One turn sends every row of this set to another row. A few are shown first. Where does it send the rows asked after them?
k_284: [-14 12 -6 5 19 -14 0 -45 24 1 -8 -7 5 -24 11 -15 -1 -21 13 -17 0 1 12 -7]
k_829: [-5 2 -5 20 8 -25 17 6 49 13 9 -11 -2 -1 -12 -1 20 -8 2 -22 6 6 -9 11]
k_82: [-7 -1 -10 17 3 -11 12 13 25 -1 6 -6 5 6 4 28 2 -39 -1 -25 19 -7 -3 0]
k_264: [-3 -3 -14 26 21 -12 19 -20 42 13 12 2 -18 -19 9 -22 -10 -26 -9 -1 1 19 -2 6]
k_90: [1 -4 -17 26 27 -14 17 -16 41 16 2 3 -17 -20 12 -23 -11 -26 -8 -12 4 14 -6 9]
k_678: [-7 -2 -19 20 0 -10 11 7 22 5 8 -6 9 2 5 35 -7 -38 -3 -22 15 -7 1 6]
k_23: [14 -3 -2 -13 -5 -22 12 0 -7 -7 0 -7 -14 -20 16 22 11 -24 4 10 21 2 18 -4]
k_880: [-25 -11 -15 22 -6 11 12 -27 27 16 15 -15 -8 1 1 -1 -8 -14 0 -5 6 1 -7 12]
k_114: [-9 -8 -18 14 1 -1 16 12 17 1 8 -1 10 3 -5 27 -1 -36 -1 -25 12 -6 -5 5]
k_306: [5 -6 -5 23 12 -28 15 7 48 11 6 -13 5 -7 -4 -8 24 -9 4 -17 -2 1 -7 12]
k_371: [3 4 -22 22 26 -14 24 -18 35 10 6 -1 -20 -22 4 -24 -11 -29 -7 -8 -2 16 -4 0]
k_802: [4 -6 -16 24 30 -7 22 -13 40 17 10 8 -12 -21 15 -18 -10 -29 -4 -2 8 18 -8 9]
k_539: [15 -8 -13 -9 3 -7 -22 19 16 18 14 1 13 -14 23 16 0 -15 8 -14 13 -3 8 -3]
k_64: [17 2 -9 -12 1 -22 6 -5 -18 4 2 -8 -8 -19 20 20 17 -23 -3 9 10 1 18 -8]
k_627: [17 2 -4 -15 1 -16 11 -1 -14 -3 -6 -8 -13 -19 17 16 20 -18 3 3 19 1 16 -12]
k_382: [16 -4 -3 -6 -4 -19 7 -17 -16 -1 4 -12 -13 -19 13 25 12 -25 -1 7 15 6 20 -7]
k_282: [0 -6 -8 9 17 1 3 -13 2 29 8 12 16 -30 30 -2 9 -17 1 -4 -7 5 27 -17]
k_633: [3 0 -9 21 6 -31 12 -3 43 11 7 -14 1 -11 -11 -10 18 1 2 -18 0 12 -16 16]
k_697: [10 -5 -6 13 -5 -6 14 11 9 15 6 -21 4 -17 2 30 27 7 2 -9 22 5 8 14]
k_468: [22 -5 -15 -6 4 4 -20 19 16 21 13 -6 11 -17 22 13 8 -11 7 -11 21 -4 8 -4]
k_388: [-14 12 -1 3 17 -21 -9 -41 20 1 -2 -5 -1 -16 15 -19 -4 -12 16 -14 1 0 9 1]
k_350: [8 -1 2 18 -10 -6 17 10 1 11 5 -21 4 -18 -1 27 22 5 9 -12 17 3 11 6]
k_695: [10 3 -17 -18 18 -6 3 -12 12 23 10 6 -32 -31 15 -9 -1 -29 7 16 13 6 6 -11]
k_551: [7 8 -13 -20 19 -10 2 -21 6 18 14 7 -27 -21 14 -7 -10 -34 13 10 13 8 -4 -7]
k_500: [10 -11 -3 11 -8 -4 26 14 7 10 4 -17 2 -11 -3 22 25 8 2 -13 14 8 9 8]
k_351: [0 -4 -6 25 3 -23 13 8 41 15 7 -15 1 -5 -10 -8 19 -3 2 -24 -2 3 -12 11]
k_81: [3 -1 -8 19 7 -21 17 6 45 7 8 -15 -4 -7 -14 -9 9 -1 5 -26 4 12 -10 14]
k_328: [20 3 -3 -14 -8 -16 6 -10 -13 1 2 -8 -12 -15 19 17 9 -22 1 9 17 1 21 -11]
k_341: [4 0 -19 24 32 -18 19 -19 37 18 3 7 -17 -30 7 -18 -3 -28 -8 -7 4 20 -2 1]
k_458: [10 -6 -13 2 17 6 2 -16 5 23 2 5 16 -28 23 -5 12 -18 0 2 -10 1 25 -24]
k_964: [-23 -1 -21 19 -10 7 3 -32 31 20 14 -15 -4 -1 1 3 -4 -14 5 -5 10 -6 -7 11]
k_871: [2 12 -12 -13 23 -10 0 -19 5 16 10 3 -27 -33 19 -13 -11 -25 13 12 9 8 4 -6]
k_569: [-19 -9 -21 13 -9 8 5 -33 31 9 12 -17 -1 -4 -5 -4 -7 -16 0 -13 8 1 -9 16]
k_112: [-17 11 0 12 12 -21 -7 -42 24 2 -4 0 5 -17 20 -16 5 -19 11 -12 4 -2 12 -5]
k_186: [10 1 -13 9 22 -4 8 -18 -3 24 5 5 15 -27 26 -1 10 -21 -4 -5 -10 3 31 -17]
k_943: [6 -6 0 15 -4 -7 13 4 8 16 6 -26 2 -23 -5 25 29 7 14 -9 12 1 12 11]
k_271: [11 8 -21 -13 18 -2 5 -20 4 16 4 -1 -30 -32 18 -15 -5 -24 7 13 12 6 3 -11]
k_270: [6 10 -16 -16 21 -5 8 -21 9 24 7 7 -28 -24 18 -12 -12 -31 9 8 11 5 5 -8]
k_791: [2 -5 -3 14 -10 -9 28 8 5 12 8 -20 4 -17 -6 26 21 6 8 -4 11 7 4 14]
k_658: [20 -10 -11 -6 7 3 -19 21 14 5 5 3 15 -17 19 14 4 -14 9 -12 19 -4 8 -6]

k_82 -> k_388
k_678 -> k_112
k_350 -> k_90
Now find these:
k_551 -> k_943
k_569 -> k_458
k_271 -> k_500
k_695 -> k_791
k_871 -> k_697

One turn sends every row of this set to another row. A few are shown first. Where does it send the rows asked after them?
k_777: [16 -21 1 1 10 -14 13 13 -7 5 21 16 -14 4 -3 -4]
k_352: [-17 -3 1 -1 1 1 -20 9 -11 -7 -12 18 0 -32 14 -1]
k_597: [-5 -14 -24 -17 11 -4 19 7 -18 10 5 -14 7 -7 -10 -11]
k_438: [-7 4 0 -1 0 14 -16 0 16 12 -17 -21 11 9 6 -9]
k_896: [-7 -13 -4 -5 14 -16 10 34 -17 14 5 10 -3 -7 -5 -7]
k_894: [-1 3 2 2 -2 16 -18 -11 18 9 -11 -19 7 10 0 -9]
k_243: [-14 -8 -11 20 -1 -1 -9 14 14 -19 -5 10 3 -13 10 20]
k_38: [-15 7 -16 0 -2 -1 17 5 -11 9 -7 -33 -5 -9 18 -1]
k_854: [-13 -14 -1 -20 15 0 -7 14 -22 16 -14 -2 3 -20 5 -12]
k_745: [5 -25 -15 13 1 3 -6 -19 10 -4 10 0 0 -9 -20 11]
k_72: [-11 2 -15 3 -5 0 -5 -10 -16 -10 6 7 0 -21 -30 -7]
k_245: [1 -26 -16 -9 3 2 -8 -16 -5 5 5 7 5 -33 9 -1]
k_280: [-14 23 5 12 -8 0 4 9 -10 -9 -10 -17 -19 -2 16 0]
k_760: [2 -10 13 -9 6 5 -20 -12 -20 4 -4 10 -12 -16 -16 -14]
k_374: [-6 3 -4 3 -3 14 -14 0 23 5 -14 -17 12 7 17 -3]
k_568: [1 15 4 16 -13 4 1 -19 -6 -11 3 -15 -24 -2 1 -1]
k_397: [6 -16 -16 -17 14 -5 26 14 -12 3 8 -10 -2 9 8 -9]
k_237: [2 -25 -20 1 5 -15 12 11 -5 9 20 13 3 -20 -2 2]
k_661: [-10 7 -2 4 -4 15 -20 -1 19 6 -17 -17 12 3 8 -5]
k_907: [18 -28 5 -18 15 2 1 -9 -12 10 5 1 -11 -1 9 -12]
k_312: [-12 11 -6 12 -9 -1 -9 0 -10 -24 4 19 -6 -17 -14 -1]
k_523: [5 -22 2 -5 19 1 2 5 -7 12 -3 -16 -6 16 -25 -4]
k_206: [-16 -6 -10 7 2 -14 -2 23 -12 4 7 20 2 -27 -11 1]
k_636: [5 -7 -7 -8 10 -7 22 23 -6 -11 6 2 -8 13 24 -3]
k_811: [3 7 3 0 1 1 16 -2 -12 5 -2 -30 -21 12 10 -8]
k_749: [-14 1 11 11 8 3 -18 12 -8 -5 -13 2 -7 1 -30 0]
k_588: [3 5 5 3 4 -5 10 21 -6 -24 4 14 -16 13 17 -2]
k_136: [-25 -14 -21 3 10 -2 -4 20 -2 7 -13 -11 15 -17 -9 9]
k_149: [7 -15 -5 13 -2 -12 0 2 -2 -5 22 27 -10 -16 -9 2]
k_961: [-9 -10 -27 -7 1 -2 7 -7 -16 3 8 -6 8 -21 -23 -8]
k_183: [4 -2 -1 1 -1 15 -13 -10 22 8 -9 -19 7 14 9 -7]
k_310: [-1 10 2 12 -6 -2 -2 6 -4 -31 7 22 -15 -1 4 1]
k_70: [-14 -5 5 3 17 -3 0 38 -2 -2 -17 -5 -4 12 6 5]
k_335: [0 2 -2 6 -6 16 -17 -11 24 3 -8 -14 8 7 11 -3]
k_836: [1 6 -8 11 -9 0 16 -5 2 -9 4 -20 -17 -1 30 6]
k_348: [-15 15 -3 5 -7 3 2 -8 -19 6 -7 -28 -12 -10 -11 -8]
k_603: [-16 14 -15 16 -16 2 2 -11 -4 -7 -2 -18 -7 -23 9 5]
k_645: [0 -4 22 -11 13 1 -11 16 -18 -2 -12 12 -16 1 14 -12]
k_995: [2 -2 -17 4 -7 2 14 -22 -7 6 7 -30 -10 -9 2 -2]
k_926: [15 -15 11 12 8 2 -3 -1 9 -13 6 5 -18 20 -5 7]
k_174: [4 -15 0 0 8 -12 2 7 -18 12 14 13 -9 -9 -28 -10]
k_267: [-3 -12 -8 8 4 -17 8 29 -3 -3 12 24 -4 -14 14 6]
k_733: [14 -17 8 1 1 3 -12 -13 -1 -13 7 21 -15 -12 18 0]
k_898: [-4 -1 -8 2 -4 15 -15 -9 23 8 -10 -19 14 3 11 -3]
k_915: [-2 -2 12 7 7 -14 -2 25 -15 -1 8 24 -15 -2 -12 -6]
k_789: [-2 7 6 2 -1 15 -18 -3 17 6 -15 -17 5 14 6 -9]
k_701: [-1 -20 -6 -11 10 -2 1 13 -3 -1 -3 9 0 -17 39 2]
k_793: [5 -31 -20 4 10 -2 11 7 15 -1 6 -7 4 1 16 15]

k_898 -> k_438
k_588 -> k_310
Now find these:
k_70 -> k_926
k_854 -> k_907
k_995 -> k_38
k_174 -> k_237

